[141 108  94 143  96 148 115 148  72 130  86 119  77] = k593
[116 116 156 124 161 117 159 114 176 118 161 132 160] = k782
[146 134  91 134  76 146  93 145  61 144  93 132  83] = k476
[145 115  90 138  85 146 108 147  67 133  88 128  76] = k726
order: [ 88 146 147 145 108  76 133 115  85  67 128  90 138]  k726
order: [114 116 116 117 118 124 132 156 159 160 161 161 176]  k782
has: [108  94 143]  yes
order: [ 76 128  88 133  67 147 108 146  85 138  90 115 145]  k726
has: [ 86 146]  no
has: [147 108 146  85]  no

[135 115 141 128 123 122 124 104 103 164 133 137 154 136 129 162 111 128
 141 134 135  76 117 113 125 128 135 137 145  99 106 120 136 124 144 123
 146 153 134 157 138 115 119 148 115 162 112 109 136 154 131  88  98 124
 123]  k944
[103 162 117 128 128 153 115 164 122 148 154  76  99 105 112 113  98 115
  88 135 141 123 123 141 133 146 115 131 135 123 154 119 125 120 162 157
 124 128 136 135 134 111 124 137 134 145 138 137 106 136 124 109 136 129
 144]  k990
[132 139 128 119 109 113 125 138 164 126 122 117 115 128 142 159 122 147
 112 107  81 114  98 125 131 157 141 127 135 149 130 112 102  98 136 149
 132 145 133 121 106 158 126 132 128 138 174 126 120 160 140 145 132 134
  85]  k530
[126 112 141 130 121 126 119 102 106 174 136 134 159 145 128 158 113 122
 142 135 138  81 117 107 120 127 138 131 157  98  98 122 132 131 145 125
 139 149 125 160 140 115 133 147 114 164 109 112 132 149 132  85 128 128
 126]  k321
[136 117 141 128 125 121 124 105 103 162 132 138 152 135 130 161 110 130
 140 132 134  78 116 116 126 129 135 140 144 101 111 122 136 124 144 122
 149 152 138 155 137 116 116 147 118 159 113 108 139 155 131  95 135 123
 121]  k862
has: [154 119 124 120 162]  no
has: [107  80 114]  no
order: [148 115 162 112 109 136 154 131  88  98 124 123 135 115 141 128 123 122
 124 104 103 164 133 137 154 136 129 162 111 128 141 134 135  76 117 113
 125 128 135 137 145  99 106 120 136 124 144 123 146 153 134 157 138 115
 119]  k944
order: [126 128 128  85 132 149 132 112 109 164 114 147 133 115 140 160 125 149
 139 125 145 131 132 122  98  98 157 131 138 127 120 107 117  81 138 135
 142 122 113 158 128 145 159 134 136 174 106 102 119 126 121 130 141 112
 126]  k321
order: [154 131  88  98 124 123 135 115 141 128 123 122 124 104 103 164 133 137
 154 136 129 162 111 128 141 134 135  76 117 113 125 128 135 137 145  99
 106 120 136 124 144 123 146 153 134 157 138 115 119 148 115 162 112 109
 136]  k944

[127 109 156 155 125 152 123 125 125 156 127 126 114 125 122 123 123 150
 127] -> k750
[141 114 140 175 140 137 139 137 141 140 141 141 115 138 140 140 138 137
 141] -> k481
[141 114 140 139 140 137 139 137 141 140 141 141 115 138 140 140 138 137
 141] -> k363
has: [126 122 123 123]  no
has: [125 152]  yes
has: [114 140 175 140 137]  yes

[188 191 100 183 197 195 183 119] -> k559
[155 155 155 150 153 156  96 148] -> k132
[100 197 183 183 195 188 190 119] -> k173
order: [100 119 183 183 188 191 195 197]  k559
has: [155 155]  yes
order: [119 190 188 195 183 183 197 100]  k173
order: [148 155 155 155 150 153 156  96]  k132
has: [195 188 190 119]  yes
has: [155 155 150 153]  yes

[125 109 120 122 122 134 124 128 121 132 131 132 120 118 127 130 116 144
 127 126 124 128 133 133 109 124 131 131 139 113 123 124 126 136 135 135
 127 132 126 128 113  75 164 129 122 126 144 126 129]  k900
[127 128 128 147 125 125 126 115 124 133 130 165 140 124 124 127 126 128
 113 118 117 125 124 130 122 120 122 123 119 128 116 124 127 123 127 134
 144 128 141 130 125 131 130 115 136 119 141 128 125]  k486
[122 125 125 144 113 119 126 128 126 125 133 124 128 127 115 125 124 124
 123 130 134 130 127 131 129 124 119 130 128 141 117 127 128 165 116 124
 130 147 125 123 128 120 140 122 118 115 136 127 141]  k249
[128 127 127 147 125 127 125 118 127 131 130  98 139 126 124 125 123 129
 113 117 115 126 125 131 120 120 123 124 118 129 113 121 127 122 127 133
 142 129 138 129 126 133 132 114 136 118 141 127 124]  k47
[133 126 126 122 134 133 123 136 126 120 124 128 131 125 126 144 116 127
 135 121 128 132 118 131 132 129 130 120 131 129 135 144 139 113 124 132
 122 108 128 126 122 128 127 124 164 109 113 124  75]  k206
has: [123 124 118 129]  yes
order: [141 127 136 115 118 122 140 120 128 123 125 147 130 124 116 165 128 127
 117 141 128 130 119 124 129 131 127 130 134 130 123 124 124 125 115 127
 128 124 133 125 126 128 126 119 113 144 125 125 122]  k249
has: [144 139 113 124 132]  yes
order: [120 125 147 127 119 130 116 122 119 124 128 126 128 144 125 140 127 134
 130 130 127 115 141 123 130 125 125 124 123 128 165 131 124 117 124 136
 128 128 115 129 127 125 124 126 122 113 118 141 133]  k249
has: [128 113]  yes
has: [113 123]  yes
order: [141 127 130 130 126 131 125 136 141 113 128 130 127 128 126 133 128 124
 144 134 128 118 124 128 123 122 165 125 147 117 130 119 127 119 122 125
 123 125 125 116 124 124 124 128 120 127 115 140 115]  k486

[128 123 145 123 137 116 121 129 145 109 110 126 103] = k85
[112 146 118  97 128 127 128 145 141 128 127 140 104] = k3
[146 154 132  93 106 133 130 153 133 118 112 148  88] = k361
[103 110 136 116 123 128 123 145 121 145 109 126 129] = k984
[122 105 137 122 117 107 137  96 137  97 157  77 127] = k543
[142 126 147 122 129 130 126 131 125 124 129 146 116] = k917
[ 73 140 106 107 140 153 164 130 145 121 111 123 127] = k93
[103 134 107 121 154 143 161 104 167 121 146 128 134] = k62
[129  95 156 124 118 109  89 156  84 126 120 130 111] = k59
[103 110 136 116 123 128 123 145 105 114 113 119 114] = k631
[129 110 129 145 131 111 120 109 129 134 148 106 149] = k652
has: [126 146]  no
order: [126 129 103 110 136 116 123 128 123 145 121 145 109]  k984
order: [121 146 121 107 154 167 103 134 134 143 104 128 161]  k62
has: [117 106 137  96 137]  no

[160 119  70 176 138]  k179
[110 125 176 166 116]  k401
[115 129  97  84 108]  k372
[ 90 104 155 131 126]  k567
[ 88 111 141 120  94]  k156
[ 90 125 104 131 155]  k735
[115  84 129  96 108]  k877
has: [129  97  84]  yes
order: [155 131 126  90 104]  k567
order: [ 84  96 108 129 115]  k877
order: [ 90 104 126 131 155]  k567
has: [ 97 129]  no
has: [176 138]  yes

[124 128 125 127 127 127 128 118 131 134 129 130 126 136 128 115 123 133
 138 126 142 136 146 127 131 122 139 124 117] = k715
[115 141 128 128 119 133 121 129 134 132 126 122 138 119 128 124 127 119
 132 129 130 130 135 129 130 134 125 121 132] = k867
[134 149 104 132 141 156 128 112 132 116  96 132 149  77 164 103 126 108
 124 115 144  67 127 111 103 137 135  83 179] = k17
[115 141 128 128 119 133 121 129 134 132 126 122 138 119 128 124 127 119
 132 129 130 130 135 129 130 134 125 126 128] = k650
[124 128 125 127 127 127 112 106 131 134 129 130 126 136 128 115 123 133
 138 126 142 134 146 127 131 122 139 124 117] = k742
has: [130 126]  yes
has: [141 128 128 119 133]  yes
has: [124 117]  yes
has: [119 132]  yes
has: [127 127 127 112 106]  yes
has: [103 126]  yes

[128 130 139 136 124 127 124 126 121 131 128 128 129 137 123 140 131 120
 130 138 129 127 131 131 126 122 131 122 132 129 123 129 132 126 140 121
 134 125 127 129 131 123 131 126 119 138 130]  k490
[131 125 131 133 136 129 140 126 117 117 120 130 123 125 131 131 127 123
 131 126 122 125 130 121 134 138 117 124 132 128 122 121 130 124 131 128
 130 130 120 120 129 129 124 134 137 117 138]  k526
[136 127 110 122 129 134 124 150 117 132 134 127 144 157 127 129 115 139
  99 129  77 113 129 137 117 139 132 133 132 139 125 130 118 120 138 146
 119 114 114 127 134 110 149 134 132 149 124]  k247
[130 128 134 134 131 134 139 126 116 118 119 133 126 120 132 128 125 122
 128 121 123 128 132 123 131 133 118 122 134 131 119 121 128 128 132 127
 128 132 121 119 129 132 116 134 137 115 139]  k21
[115 136 122 126 121 126 123 133 125 120 138 117 121 125 126 138 126 137
 126 144 134 121 138 129 126 135 132 148 133 134 131 111 130 136 130 125
 125 121 136 118 116 135 121 130 120 126 117]  k75
[113 138 125 126 124 121 122 136 123 128 134 123 125 120 131 132 122 140
 120 141 129 126 135 127 121 139 130 143 136 138 140 111 118 130 131 128
 135 124 133 121 123 141 128 115 122 130 118]  k789
[138 126 110 122 128 134 123 149 118 130 134 124 147 160 126 128 115 139
 101 131  77 113 130 138 117 138 134 132 130 138 124 132 118 119 137 145
 118 115 115 128 135 107 148 135 132 147 123]  k670
[131 127 133 133 134 131 140 126 116 117 119 132 124 125 131 130 127 123
 131 125 123 126 130 122 133 136 116 124 132 129 120 121 130 126 131 128
 130 131 120 121 128 130 121 134 137 115 138]  k74
[124 128 128 121 125 122 119 131 129 130 123 129 117 127 133 132 129 126
 130 123 137 132 122 130 134 134 127 129 128 132 129 131 125 131 126 133
 126 132 129 125 119 127 129 127 116 134 132]  k808
[135 123 111 139 113 132 124 137 134 142 138 117 159 144 135 131 121 140
 124 129  86 103 131 140 128 126 146 130 115 124 132 114 118 102 140 144
 122 123 131 131 140 128 150 126 116 117 139]  k27
has: [125 120]  yes
has: [145 117]  no
has: [131 123 131]  yes
has: [128 134 123 125]  yes
order: [116 117 119 119 121 122 122 123 123 124 125 125 125 126 126 126 127 127
 127 127 128 128 128 129 129 129 129 129 129 129 130 130 130 131 131 131
 132 132 132 132 132 133 133 134 134 134 137]  k808

[ 71 119 159 139 111  93 166 114 164] -> k880
[135 123 155 138 156 140 156 150 118] -> k542
[111 164  71  93 166 139 160 114 119] -> k221
[ 71 166 111  93 164 139 158 119 114] -> k499
[140 120 101 118 179 149 139 165 133] -> k67
order: [164  93 166 119 139 114 111  71 158]  k499
order: [ 71  93 111 114 119 139 159 164 166]  k880
order: [159 139 111  93 166 114 164  71 119]  k880

[127  88 170 145 155] = k934
[147 155 170 117  88] = k831
[145 155 170 128  88] = k109
order: [ 88 147 155 170 117]  k831
order: [155 170 145  88 128]  k109
has: [ 88 169]  no
has: [145 170  88]  no

[107 175 127 119 159 158 114 125 153 157 121] : k115
[107 118 125 153 174 127 121 159 157 158 114] : k961
[121  96 107 104 143 114 111 179  84  86 164] : k655
[114  84  96 179 108 143 164 111 104 121  86] : k51
order: [159 121 114 107 174 157 153 125 118 158 127]  k961
order: [114 143 104 121  86 164 111 179  84 107  96]  k655
order: [ 84  86  96 104 108 111 114 121 143 164 179]  k51

[104 114 168 134  91 113 141 124 177 113 116 147 121 158 141 127 110 115
  76 118  94 137 148 139 140  75 132 139 140 122 116 138 125  95] = k200
[142 147 109 118 161 152 117 140  94 136 147 105 147 105 131 128 125 159
 158 143 145 120 103 113 128 149 126 110 128 128 137 111 145 148] = k152
[127 127 129 127 127 127 127 125 128 126 127 128 126 127 123 125 131 125
 132 131 128 129 129 130 127 131 126 129 127 130 128 127 126 129] = k19
[139 137 113 125 149 141 121 134 107 134 137 115 135 115 127 127 132 142
 148 136 140 123 112 121 127 149 130 119 125 129 134 124 136 140] = k579
[133 122 121 132 121 110 129 118 133 130 115 146 106 132 116 124 145  99
 139 117 140 133 140 136 113 157 127 143 119 134 123 140 101 133] = k512
[121 116 129 136 112 114 133 117 143 125 115 145 109 138 120 126 138 101
 127 120 128 133 143 138 121 136 127 140 124 133 120 141 106 124] = k455
order: [140 113 119 148 134 123 140 137 136 125 149 149 129 107 112 142 141 115
 115 134 124 121 127 134 130 137 135 132 125 121 127 127 139 136]  k579
has: [118  95]  no

[126 134 148  77 171  58 112 142 182]  k399
[142 171 112 182 134 126  58 149  77]  k637
[ 77 134  57 112 182 126 171 149 141]  k965
order: [182 126 134 148  77 171  58 112 142]  k399
order: [182 142 112  58 171  77 148 134 126]  k399
order: [ 58  77 112 126 134 142 149 171 182]  k637
order: [ 77 142 182 149  58 126 134 112 171]  k637

[128  91  92  92] -> k787
[184 106 111 132] -> k436
[128 166 164 164] -> k720
[128  90  92  92] -> k240
[ 72 149 147 124] -> k510
[145  97 153 134] -> k506
[184 107 111 131] -> k713
[127 165 164 163] -> k911
[106 184 111 131] -> k513
[167 175 120 122] -> k744
[128 166 164 163] -> k439
[145 175 120 122] -> k974
has: [149  72]  no
order: [184 111 131 107]  k713

[ 99  96 129 147] = k610
[107 147 100 130] = k34
[ 96 100 129 147] = k664
[ 99 147  97 129] = k315
[105 148  94 126] = k955
[106 147  97 129] = k282
order: [ 94 148 105 126]  k955
order: [129  96 147  99]  k610
order: [129  97 147  99]  k315
order: [ 99 129  96 147]  k610
has: [147 100]  yes

[134 125 135 147 115 139  94 128 131 130 151 142 155 106 124 150 132 158
 140 134 118 132 159 119 147] : k578
[133 143 113 140 134 136  77 126 132 110 146 140 157 103 114 136 127 140
 142 141 117 139 150 112 138] : k309
[121 112 124 114 130 120 172 128 126 137 106 118  93 144 137 112 113 115
 130 122 137 118  96 134 104] : k290
[127 164 111 129 153 127  84 133 124  92 135 133 149 100 119 124 109 118
 147 145 131 142 133 114 124] : k90
[136 102 134 144 100 138 113 120 138 154 138 139 143 123 123 147 146 161
 130 122 112 124 151 124 144] : k843
[125  97 140 123 106 121 171 124 131 163 104 122 102 144 137 125 129 131
 128 110 134 114 108 138 114] : k878
has: [119  96 134]  no
has: [ 95 134]  no
has: [145 161]  no
order: [124 114 133 142 131 145 147 118 109 124 119 100 149 133 135  92 124 133
  84 127 153 129 111 164 127]  k90
has: [128 126]  yes

[123 123 130 144 127 127 107 110 134 125 136 120 140  83 111 124 127] = k471
[154 122 127  71 123 138 103 150 176 109 107 106 121 145 145 111 107] = k576
[103 150 127 154  71 122 146 106 111 176 121 123 138 107 109 145 107] = k752
has: [149 176]  no
order: [109 145 107 103 150 127 154  71 122 146 106 111 176 121 123 138 107]  k752

[164 172 143  77 170  94  99 147 170  97 108 172  95 107 169  78 172 168
 163  96 161 167 125 110  92  92 129 143 111 161  95  84  76 114 140 169
  92 160] = k749
[109 104  85  82 115 113 127 166 167 166 113 107 113 167  76 160 125 123
 120  98 101  87 141 173 105 127 104  90 140 105 119 102 117 105 120 117
 112 171] = k697
[170  95 107 125 170  84 164  99 172 167 147  77 163  96  92 114 169 160
 169 111 161 110  76 129 143 140  97 161  92 172  94  78  92  95 169 172
 143 108] = k122
[102 140 136 110 114 102 101 113 130 129 135 111 108 129 123 130 134 137
 116 104 141 109 111 126 130 101 134 107 141 137 102 104 102 103 142 143
 122 128] = k118
[122 147 154 139 123 120 115 108 119 113 143 131 120 114 151 114 138 141
 121 127 152 138 109 110 136 116 146 134 131 143 117 125 118 124 142 146
 128 114] = k453
[152 103 110 143 144 154 153 135 111 120 112 140 153 120 128 123 112 107
 143 151 100 144 150 120 122 151 112 147 102 110 155 153 155 152  98  96
 136 116] = k850
[168  95 109 161 143 172 163 125  84  94 111 160 161  92 143  97 107  99
 140 169  92 167 147  96 110 164 114 170  76  95 169 172 170 172  77  78
 129  92] = k403
[ 97 148 135 102  86 104  97 119 124 113 159 137  90 114 130 109 159 158
  86  98 145 120  92 120  97 109 156 114 125 110  98 100 100 105 125 141
  89 129] = k211
order: [ 95 114  99 170 129 147 161 109 143 140 172 172 170 125 164  92 172 169
  96 110 161 160 167 107 111 169 143  78  77  92  84 168 163  94  76  92
  95  97]  k403
has: [138 141 121 127 152]  yes
order: [108 109 110 113 114 114 114 115 116 117 118 119 120 120 121 122 123 124
 125 127 128 131 131 134 136 138 138 139 141 142 143 143 146 146 147 151
 152 154]  k453
order: [ 76  77  78  84  92  92  92  94  95  95  96  97  99 107 108 110 111 114
 125 129 140 143 143 147 160 161 161 163 164 167 168 169 169 170 170 172
 172 172]  k749

[ 81 128 114  88 113  86  70 141]  k265
[106 116 118 155 126 143 174 111]  k165
[176 149  98 189 153  94 188 162]  k732
[149 188 177 188 162  98  94 153]  k226
[106 116 118 155 126 143 147 111]  k775
[121 124 146  88 138 112  94 126]  k448
[144 166 158 113  60 150  86  94]  k130
[136  89  81 141 139  89 114 135]  k218
[152 142 150 139 145 140 171  99]  k80
[188 149 153 162 176  98 188  94]  k708
[ 86 144 113 150 158  60 165  94]  k295
[108  94  86 180 174  74 112 123]  k548
order: [ 94  98 149 153 162 176 188 188]  k708
order: [150 166  60  94 144 158  86 113]  k130
order: [ 94 188  98 176 162 153 149 188]  k708

[115 131  95 125 134 125 123 143 140 142]  k692
[125 115 131 125  90 125 125 143 122 135]  k748
[ 91 115 131 130 137 124  87 143 122 135]  k232
[ 79 115 131 125 114 124  73 143 122 135]  k993
[140 123 131 147 158 124 144 140 122 135]  k696
[140 115 131 125  95 125 142 143 123 135]  k389
[149 115 131 125 101 125 152 143 123 135]  k55
[ 79 115 131 125 131 124  73 143 122 135]  k133
[ 75 115 131 125 115 124  68 143 122 135]  k703
order: [124  87 143 122 135  91 115 131 130 137]  k232
order: [143 140 125 142 131 115 123 125  95 135]  k389

[163 141  96  84 172]  k159
[163 140  96  84 146]  k623
[131  73 115 136  72]  k106
[163 141  96  84 146]  k757
order: [ 84 146 163 140  96]  k623
has: [131  73]  yes
has: [115 136]  yes
has: [136 115  73]  no
has: [ 73 115]  yes

[122 145 108 121 146 100] = k772
[138 133 127 178 148 135] = k915
[136 138 133 148 127 178] = k63
order: [138 136 178 127 148 133]  k63
has: [145 108 121 146 100]  yes

[126 172 166 172 167 131 111 128 176  90 109 143  93]  k208
[120 147 140 149 140  99 106 113 176 117 109 148 132]  k329
[113 140 140 147 120 148 117 176  99 109 106 149 131]  k475
has: [117 148 120 147]  no
order: [117 109 148 132 120 147 140 149 140  99 106 113 176]  k329

[118 156 120 159 180 128 120 154 132 130 119 125 121 128 184] : k300
[154 128 132 124 128 130 184 121 118 181 120 119 120 159 156] : k714
[ 99 130 112 106 127 123  75 165 138 139 157 116 141 122 144] : k813
[118 120 125 156 121 119 132 128 184 181 159 128 154 130 120] : k335
order: [118 119 120 120 121 125 128 128 130 132 154 156 159 180 184]  k300
has: [154 128]  yes
order: [159 120 121 128 132 119 124 181 130 156 120 128 154 118 184]  k714
order: [118 128 120 125 159 119 184 130 121 128 154 181 132 156 120]  k335
order: [125 156 119 118 184 128 128 121 159 130 132 120 154 181 120]  k335
order: [121 130 125 118 184 119 180 128 128 120 132 156 154 120 159]  k300
order: [128 154 130 120 118 120 125 156 121 119 132 128 184 181 159]  k335

